Here are some points, each followed by its number:
-0.44| 0.47|-0.30|-1.17| 0.65|-0.32| 0.54| 0.14| 0.72|-0.51|-0.65| 0.07| 0.43|-0.38|-0.51|-0.16|-0.69 0
 0.33|-0.78| 2.60| 1.28|-1.29| 0.05|-0.36|-2.07| 1.09| 0.89| 0.29|-1.73|-0.93| 1.99| 2.11|-0.19| 0.78 1
 0.18|-1.39| 1.85| 0.30| 0.90|-1.51|-0.10|-0.34| 1.67|-0.75| 1.02| 0.64| 0.61|-1.53|-0.25|-0.09| 0.02 2
-0.41| 0.06| 1.28| 0.01|-1.12|-0.05|-0.26| 0.03| 0.33| 0.76| 0.21|-0.54|-1.16|-0.36| 0.28|-0.95|-0.02 3
-0.21| 0.62|-0.05| 0.38| 0.75| 0.17| 0.31| 0.83| 0.12|-0.48| 0.16| 0.65|-0.20|-1.79| 0.76|-0.23| 0.15 4
 0.10| 0.61|-1.13|-1.38| 0.30| 0.85|-1.76|-0.40|-0.99|-1.50|-1.06|-0.67| 1.14| 1.51| 0.08|-0.90| 0.07 5
-0.59|-0.91|-0.63| 0.27| 1.44|-0.34|-1.29|-0.50| 0.69|-0.08|-0.04| 0.35|-0.88|-0.09|-0.55| 1.86| 0.36 6
 0.32|-2.61|-0.10| 0.71| 1.72| 0.19|-0.63|-1.34| 0.57|-0.10|-0.40| 0.33|-0.16| 1.41|-0.85| 0.77| 0.26 7
 0.13|-0.80|-0.74|-1.25|-0.48| 0.53|-0.74|-0.22|-0.92|-0.21| 0.82| 1.30|-0.09| 1.03|-1.35| 0.46| 0.01 8
-0.91| 2.85| 2.27|-1.52| 0.32| 5.01|-1.74| 1.11|-0.73|-2.52| 0.05|-4.18| 0.53|-0.61|-2.28|-2.41|-2.04 9
 0.41| 0.43| 0.72|-0.86| 0.88|-0.44| 0.28| 0.53| 0.27|-0.01|-0.04|-0.53| 0.46| 0.04| 0.07|-0.49|-0.08 10
 0.24| 0.68|-3.13|-0.22| 0.68| 0.79| 1.31|-0.46| 0.29| 0.98| 1.19| 0.43|-1.09|-1.15| 1.73| 0.79|-1.36 11
-1.37| 0.68|-1.80|-1.76|-0.30| 0.10| 0.95|-0.89| 0.92| 2.57| 0.03| 0.55|-0.36| 0.67|-0.46|-0.57|-0.90 12
 0.48|-1.87| 1.35| 1.57| 1.98|-1.01|-0.21|-0.61|-2.17|-1.95|-0.56| 0.07|-0.41|-0.91|-0.48|-0.80| 0.03 13
 1.29|-3.06| 0.51| 0.83| 0.48|-0.15|-0.87| 0.51| 0.36| 0.30|-0.46| 1.86| 0.57|-0.42| 0.78| 0.61| 0.61 14
 1.48|-0.29|-0.65|-0.22|-0.27|-0.14|-0.44| 0.09| 0.61|-0.40|-0.10| 0.09| 0.71| 0.34| 0.45| 0.24| 0.56 15
 0.84|-1.12| 1.55|-0.03|-0.64|-0.67| 0.08| 0.81|-1.57| 0.52|-0.27| 1.87| 0.20|-0.29|-0.25| 0.90| 0.13 16
-1.13| 2.61|-2.04| 0.44|-1.01| 2.35| 0.32| 0.90|-1.22|-0.05| 1.55|-1.35| 0.03| 2.13| 1.12|-1.51| 0.43 17
-0.33| 0.10| 1.48| 0.38|-1.41|-0.08|-0.38| 0.09|-0.15| 0.59| 0.12|-0.75|-0.97|-0.44| 0.28|-0.60| 0.11 18
-0.12| 1.52| 0.59| 0.14| 1.54| 0.83| 0.58| 0.60|-0.64|-0.69| 0.27| 0.17| 1.78|-1.19| 1.02|-1.11|-0.13 19
-0.02|-0.79|-0.01|-0.02| 0.41| 0.30| 0.60| 0.57|-0.84|-0.81|-0.34| 0.71|-0.68| 0.10|-0.89|-0.37|-0.13 20
-0.67|-0.58| 0.06|-0.97| 0.06| 0.35| 1.26| 0.30| 2.76| 0.44| 0.68| 0.50|-0.22| 1.20| 0.17| 1.10| 0.16 21
 2.70|-0.59|-1.14|-0.59|-0.80|-0.08|-1.24|-0.30| 0.95|-0.09|-0.90| 0.18| 0.87| 0.66| 0.50| 0.64| 0.36 22
New points follow, each followed by the numbers of its three nearest points above by angle, nearest first.
 0.78| 0.40| 1.22| 0.32| 0.82|-0.60|-0.13|-0.67| 0.36|-0.28|-0.73|-0.44| 0.59| 0.64| 1.37| 0.38| 0.78 1 10 15
-1.52| 0.26| 0.09|-0.13|-1.35| 0.66| 0.95| 0.29| 0.20| 1.49| 0.58| 1.07| 0.65|-1.94|-1.37|-1.19|-0.46 12 3 4
 0.16|-0.86| 1.39|-0.19|-0.34|-0.66| 0.45| 0.73|-1.14| 0.64| 0.01| 1.52|-0.11|-0.11|-0.12| 0.64|-0.08 16 14 20
 0.93| 3.16|-0.37|-2.20| 1.15| 0.72| 0.37| 3.02| 0.30| 1.66|-0.32|-0.24| 0.04|-0.38|-1.30| 0.62| 1.52 10 0 19
 1.07|-1.96| 2.91|-0.34|-0.21|-0.52| 1.25| 1.92|-1.83| 0.46| 0.32| 2.55|-0.41|-0.56|-0.34| 1.96|-0.20 16 14 20
 1.10|-0.08| 1.57| 0.37| 1.60|-0.70|-0.12|-1.40| 0.53| 0.32|-0.75|-0.02| 0.96| 1.28| 1.79| 0.31| 1.52 1 7 15
-0.95| 0.94|-1.99| 0.27|-0.57|-1.34|-1.54|-0.36| 0.58|-2.26|-0.39|-2.53| 1.00|-0.82| 0.58|-1.75|-0.80 5 9 0
-1.29| 0.16|-1.15|-0.82| 0.05| 0.04| 0.46| 0.09| 0.66| 2.04| 0.33| 0.69|-0.21| 0.00|-0.29|-0.10|-0.80 12 11 21
 0.89|-4.75| 0.60| 1.30| 3.22| 0.09|-1.25|-2.85| 0.78|-0.56| 0.26| 0.68| 0.10| 1.63|-1.84| 1.52| 0.69 7 6 14
 0.59| 0.79|-0.72|-1.68| 1.02| 1.10|-2.17|-0.81|-1.36|-1.17|-0.99|-0.31| 1.32| 1.05| 0.21|-0.32|-0.23 5 9 22
-0.24| 0.29| 0.20| 0.81|-0.69| 0.49|-0.85|-0.17|-1.08| 0.01| 0.13|-0.89| 0.72| 0.14|-0.57| 0.55|-0.53 9 17 5
 0.05|-0.30|-0.29| 0.42| 0.34|-1.29|-0.17|-0.71| 1.11|-2.04| 0.66| 0.18| 0.93|-1.44| 0.67|-0.16|-0.56 2 4 13
-1.51| 2.52|-1.67| 0.76|-0.28| 2.60| 0.49| 1.01|-1.73|-0.01| 1.32|-1.59|-0.42| 2.74| 0.52|-0.95| 0.87 17 9 5
-0.82|-0.10|-0.06|-0.45|-0.38| 0.17| 1.11| 1.07|-0.11| 1.45| 0.48| 0.66| 0.29|-0.72|-0.73|-1.03|-0.34 12 3 0
-1.31|-0.64|-1.35| 0.34| 2.11|-0.02|-2.01|-1.25| 0.68| 0.04|-0.05| 0.48|-2.04|-0.34|-0.53| 2.55| 0.78 6 7 11
